128 stands for zero in the data rows.
Some points:
204 148 122 211 79 105 37 201 92 125 92 115 113 140 112 137 73 124 125 94 117 25 144 218 126 121 54 98 116 114 149 149 124 113 140 140 138 89 130 119 94 133 156 164 130 152 130 192
117 121 124 31 162 133 177 67 186 98 133 138 155 146 136 99 115 109 96 152 120 171 139 197 107 129 121 122 176 141 70 145 127 161 113 157 118 174 134 146 143 163 161 95 105 122 116 100
142 151 74 171 81 167 127 211 137 111 80 128 117 151 81 143 98 99 136 136 140 139 89 97 148 128 110 99 118 98 168 145 137 152 101 132 115 92 172 96 124 102 162 149 160 167 124 134
105 165 125 139 185 151 146 86 103 107 89 151 161 167 136 109 118 90 123 117 137 91 106 98 112 153 95 160 119 96 109 131 143 150 142 124 68 144 121 168 186 132 145 33 132 88 113 91
113 166 92 131 146 128 101 56 85 73 121 181 114 180 163 109 118 145 138 87 137 132 172 110 161 180 81 114 78 138 83 99 120 136 104 136 115 171 184 170 169 110 98 129 108 105 115 72
95 77 129 116 97 164 128 120 139 166 135 92 110 100 162 124 87 115 110 91 139 81 142 156 96 101 150 141 159 154 61 218 129 90 136 201 120 111 126 164 92 95 95 159 150 148 126 147
105 173 176 115 139 158 188 165 100 103 146 110 118 118 135 68 175 135 137 133 100 160 104 52 99 113 130 146 184 155 158 71 139 126 175 68 116 192 103 193 193 159 82 86 62 114 156 130
183 162 186 138 86 106 169 161 145 101 142 114 91 74 85 170 167 95 187 168 145 140 32 90 171 190 129 145 118 109 128 112 133 123 174 117 136 118 145 145 144 147 150 151 85 157 195 194
100 158 146 99 191 151 162 93 100 73 133 167 88 163 144 104 139 72 129 105 147 203 90 104 131 152 140 150 137 124 139 108 136 195 146 138 107 181 125 111 189 166 83 85 126 67 84 55
151 165 117 134 169 139 100 119 113 84 135 141 148 199 191 161 105 107 185 89 128 111 134 164 120 71 99 139 135 119 82 117 137 129 105 114 126 146 144 154 99 126 74 121 133 116 85 96
145 158 109 130 127 103 162 96 139 127 101 194 164 126 147 93 108 147 143 148 150 159 132 84 150 155 134 64 85 89 140 43 111 173 113 112 123 133 151 183 201 107 145 136 150 110 156 96
130 138 121 147 155 120 156 65 138 82 161 114 181 108 122 109 193 133 121 180 124 144 136 96 91 110 167 183 129 163 155 113 171 131 163 53 173 184 108 84 194 142 88 97 103 78 124 85
175 89 85 123 33 73 76 128 120 207 90 97 130 108 172 140 136 120 98 121 106 106 117 205 122 69 113 78 128 209 84 217 146 136 92 164 145 143 162 102 61 98 153 143 141 168 128 154
100 125 113 69 194 119 158 85 150 45 154 162 195 151 130 106 119 86 163 138 87 178 114 171 124 171 111 194 81 124 95 80 104 162 98 93 172 100 110 141 133 171 128 51 139 93 118 67
108 101 125 57 129 153 138 75 150 186 159 112 115 135 113 149 135 152 154 116 146 164 143 172 101 172 113 125 155 153 106 149 95 123 124 149 109 168 113 119 133 100 112 118 123 129 101 84
195 109 160 167 73 160 165 159 123 109 158 84 111 127 126 128 95 108 159 172 133 133 140 94 94 161 168 101 91 104 180 53 150 145 181 79 128 147 153 124 78 161 153 194 107 120 171 215
135 152 185 147 122 141 191 156 123 81 192 121 132 97 110 118 136 120 148 181 86 128 114 70 117 170 163 143 135 116 134 103 134 175 131 77 151 197 141 160 199 162 114 87 84 96 99 112
121 101 128 95 150 126 124 95 159 152 122 104 106 166 118 128 127 130 60 42 164 186 147 161 78 160 94 119 171 139 38 163 101 141 95 131 98 79 128 116 129 131 83 137 137 118 103 97
107 158 86 143 117 117 59 140 94 91 60 127 112 177 91 132 115 147 100 126 120 161 86 110 171 75 121 151 121 65 152 129 134 150 118 163 122 41 171 142 102 91 142 95 111 191 150 113
132 124 125 141 147 136 107 117 123 87 154 157 180 131 130 117 164 119 153 99 116 130 158 137 128 153 123 176 140 112 114 162 137 54 187 118 123 145 112 163 202 112 156 159 118 92 128 212
110 98 108 203 155 81 76 148 140 104 133 162 151 145 174 140 133 204 100 130 74 73 140 89 158 87 79 137 86 176 88 124 144 107 102 136 136 157 143 161 85 151 159 115 127 134 94 129
131 78 147 139 118 135 122 151 106 171 163 141 76 104 159 143 171 171 170 99 80 79 188 185 107 82 176 56 149 139 102 179 189 120 122 184 91 107 150 174 35 84 108 166 129 182 99 170
155 136 130 143 121 135 104 133 117 63 142 111 144 78 116 132 176 137 105 155 123 83 109 98 78 130 132 199 114 172 204 104 147 129 181 120 118 136 74 110 178 159 97 92 145 54 92 93
137 71 131 73 148 169 126 93 127 187 159 138 146 134 111 130 142 93 117 96 131 126 181 192 147 125 116 123 101 164 99 166 124 93 66 135 65 141 163 121 115 97 130 195 145 169 115 101
73 133 68 148 188 82 123 147 123 66 138 132 123 140 179 146 152 145 159 118 109 161 175 127 97 149 110 182 107 132 132 92 110 153 122 81 145 170 80 85 179 81 101 98 141 134 72 37
137 148 109 110 107 140 185 185 131 116 98 155 114 54 111 168 164 127 127 179 201 134 75 114 135 132 122 111 119 104 170 59 154 185 171 97 105 143 123 130 163 162 173 157 155 155 182 176
168 162 152 125 98 137 143 126 94 135 133 116 134 125 125 130 169 165 134 147 121 114 123 92 105 95 135 178 137 154 86 99 124 110 177 112 141 125 106 114 122 169 120 148 138 149 112 101
135 79 140 168 96 136 127 154 117 151 114 109 158 100 127 137 134 103 111 96 118 82 171 196 117 102 89 108 164 166 58 194 158 103 124 146 144 96 156 124 51 112 135 159 138 145 91 181
95 115 149 91 116 79 178 141 103 121 84 147 180 160 67 138 157 75 134 137 143 173 67 101 97 124 111 112 91 78 147 74 136 148 129 106 114 115 125 98 161 106 153 90 123 123 136 93
97 146 108 118 189 108 180 78 133 139 134 61 160 102 119 92 170 91 159 186 132 150 151 38 98 161 164 187 136 103 193 110 108 141 163 78 165 151 49 143 162 105 105 98 98 138 164 112
117 130 180 119 109 132 125 175 53 111 118 124 152 126 115 113 58 123 97 145 201 130 114 142 130 136 115 109 98 104 197 148 164 126 76 112 156 95 124 136 134 142 77 150 127 123 182 119
117 131 172 106 184 117 103 119 125 111 73 142 122 181 115 138 96 112 171 134 162 185 112 137 119 151 91 133 88 71 165 117 128 186 118 137 78 141 142 116 174 148 163 81 111 144 242 60
132 158 146 82 115 149 160 108 138 156 184 64 108 57 114 85 146 145 111 135 153 157 139 158 132 153 161 142 186 143 184 108 97 89 169 111 124 107 149 88 195 59 151 187 70 138 78 178
119 106 127 100 118 158 90 106 152 207 164 133 57 98 108 138 131 166 73 70 123 113 167 170 152 41 109 115 150 130 61 181 120 110 111 156 160 144 155 141 76 75 112 156 170 130 98 162
210 152 106 145 59 107 121 177 121 120 123 134 142 106 159 148 139 131 130 161 166 100 107 36 164 133 158 91 128 109 165 104 144 150 159 100 164 87 196 155 92 127 114 168 105 115 184 172
116 130 142 206 137 177 123 120 79 131 148 179 177 187 173 128 102 118 91 83 78 70 182 170 154 56 152 158 120 197 139 157 131 109 144 148 163 140 82 110 72 107 143 90 148 160 95 139
126 120 127 212 178 132 115 151 61 106 135 151 173 138 158 142 107 92 154 101 35 62 119 205 149 111 100 96 85 143 124 142 117 110 132 146 146 136 74 160 177 103 139 84 150 114 104 126
166 103 174 114 87 97 152 166 138 171 154 132 133 127 122 145 111 100 167 193 149 95 116 74 171 118 160 150 157 100 200 82 150 112 157 97 118 90 133 91 137 144 149 152 134 149 198 161
79 157 136 149 119 194 72 131 134 114 105 176 153 131 115 120 89 146 158 157 128 140 101 93 172 138 94 127 91 120 111 91 119 158 88 119 99 78 141 87 114 147 171 165 202 112 176 145
98 129 90 144 61 151 169 137 141 145 88 146 165 75 114 154 112 157 94 228 111 118 79 98 178 155 136 111 165 91 231 109 150 154 167 102 148 129 139 135 106 162 127 154 99 122 208 217
52 84 108 97 212 114 150 77 130 74 89 104 160 214 157 55 96 96 111 128 105 119 153 119 157 165 123 197 131 141 93 101 72 119 111 101 136 161 96 153 205 174 67 53 79 86 89 49
152 140 142 194 108 115 101 193 151 109 66 80 121 138 139 131 67 128 90 174 136 113 118 73 157 125 171 77 106 97 183 115 177 104 182 134 134 90 133 134 120 127 144 163 145 171 153 191
185 105 95 186 64 141 83 180 99 137 68 143 97 130 118 117 108 190 130 118 101 82 78 87 131 141 137 115 122 166 163 141 151 112 144 154 140 88 135 138 81 159 151 161 121 132 144 162
140 214 173 109 156 111 188 122 119 112 106 134 134 79 111 82 185 142 165 162 134 135 120 98 65 158 166 157 154 152 163 94 122 116 202 110 131 132 105 116 198 146 108 108 118 96 140 92
149 135 87 162 96 103 130 155 103 61 120 158 110 151 157 127 150 146 158 53 121 91 132 193 99 85 120 154 141 125 99 147 128 64 122 102 188 104 80 114 84 102 107 82 174 152 118 117
174 174 167 105 50 133 162 158 105 143 117 134 122 63 119 146 126 99 128 188 162 168 104 22 104 155 126 163 116 129 251 52 149 112 89 163 120 143 177 75 122 183 130 152 127 85 163 171
74 192 118 108 234 107 117 74 146 95 160 185 184 166 130 89 129 116 131 128 168 196 120 150 98 127 127 180 131 95 77 86 102 168 145 131 113 146 86 148 150 154 99 79 85 51 143 66
116 102 121 190 97 141 54 202 130 137 117 123 167 107 146 180 62 100 150 106 143 67 79 155 158 103 130 68 126 88 159 132 159 143 106 119 122 149 126 100 53 132 113 123 141 140 146 165
108 97 86 99 91 166 97 92 162 154 202 93 59 133 146 130 117 174 134 107 133 93 158 121 161 72 126 107 129 163 85 199 158 120 135 150 157 88 156 183 37 82 128 104 186 187 95 116
141 114 121 143 116 115 145 141 130 174 140 116 145 125 130 164 115 164 65 94 83 88 186 230 163 134 133 96 143 159 55 252 73 118 136 195 143 131 140 79 38 84 157 162 135 157 92 165
124 104 166 119 135 119 86 110 221 208 155 98 83 131 112 95 157 91 147 79 104 168 169 172 113 75 157 94 77 119 123 150 103 133 56 155 89 122 150 116 116 110 93 108 154 153 75 79
85 77 104 18 130 138 108 87 181 128 115 96 142 141 132 133 122 167 114 72 175 110 162 143 84 145 130 65 116 122 72 128 73 118 88 117 118 121 126 90 118 132 138 92 108 161 38 123
139 152 144 223 19 131 92 194 124 158 98 116 109 110 136 131 94 150 174 116 150 97 131 118 138 129 175 138 88 149 220 91 178 141 135 152 188 111 148 147 73 130 168 143 168 152 134 154
139 144 157 76 127 88 127 141 115 135 108 150 132 173 115 149 150 141 132 123 135 188 132 125 143 144 168 174 82 78 162 74 61 160 81 75 109 100 127 188 152 176 133 162 133 127 169 128
Along one direction, these points spread out more than along any other. Take the direction at right angles to it along which they spread out most. Go by this last direction. Where along it does each point below lie, from 0 to 99? The average is 50, and the first point in the table lies past the average. One standard deviation of the points above along it is 16.
145 116 71 94 157 149 137 85 181 182 133 155 121 131 135 138 117 173 103 85 100 83 169 119 113 119 140 128 94 147 76 165 142 120 101 196 90 99 95 98 90 172 119 136 153 162 143 109 37
105 100 124 156 233 140 81 154 114 130 204 194 165 224 142 97 161 79 119 120 127 136 150 161 144 101 81 176 105 106 48 141 158 127 104 169 132 152 120 143 167 120 141 138 131 98 96 88 27
142 153 88 201 31 52 121 138 114 189 27 113 114 129 120 185 62 175 101 114 90 59 85 126 166 96 94 82 106 58 124 111 192 138 117 161 188 127 92 100 107 145 158 154 130 146 125 204 68
90 114 138 95 139 103 119 46 98 171 158 77 128 119 145 143 96 105 175 129 145 223 147 131 139 157 127 97 111 102 94 170 88 161 84 146 89 114 148 130 130 138 125 119 117 148 91 70 35
124 80 145 98 159 146 144 64 221 179 148 137 61 126 75 110 144 93 114 108 162 212 129 178 103 188 147 138 137 143 104 206 62 142 108 111 99 167 151 85 142 77 146 127 94 94 94 40 28
148 81 147 60 113 152 118 81 158 157 150 135 69 86 94 146 188 122 114 141 140 149 76 88 164 175 149 109 158 158 153 129 68 79 161 121 177 114 134 107 81 110 166 133 98 56 116 130 53
99 136 136 164 166 119 137 112 75 73 150 151 113 166 125 85 150 142 133 112 120 122 141 118 130 118 130 125 167 104 67 124 91 171 108 102 135 144 106 158 166 148 115 123 102 140 120 54 36
120 99 116 133 105 109 100 122 149 138 153 118 83 49 115 161 120 172 84 154 111 103 124 130 128 123 151 78 173 162 122 166 159 40 145 106 105 119 139 117 135 79 103 160 88 168 150 195 57
162 85 154 19 159 117 175 115 129 158 174 72 131 59 95 110 170 134 118 164 112 193 111 106 101 149 117 100 223 111 137 138 57 124 144 163 87 135 105 63 94 99 155 140 118 80 176 155 51
122 174 101 114 229 113 120 94 158 75 129 177 115 192 115 125 111 105 133 105 166 158 145 157 103 127 162 150 160 155 91 110 101 161 115 117 100 99 93 169 196 189 154 94 127 83 129 142 35
123 163 138 190 79 158 149 188 123 176 84 113 118 172 151 124 93 160 118 154 117 108 149 142 174 132 99 123 141 158 176 124 195 98 83 127 152 107 131 120 105 123 97 169 190 156 166 177 64
141 107 147 92 158 152 128 158 171 128 134 59 97 38 106 147 140 140 102 201 139 100 92 61 110 123 136 122 172 128 183 128 84 65 131 159 122 139 130 100 107 130 119 148 137 110 130 119 60
91 111 111 132 126 80 140 154 120 162 122 83 85 97 123 163 167 122 105 96 116 128 163 152 122 99 130 92 120 144 98 160 152 65 125 149 130 133 110 124 120 110 135 150 158 166 95 193 46
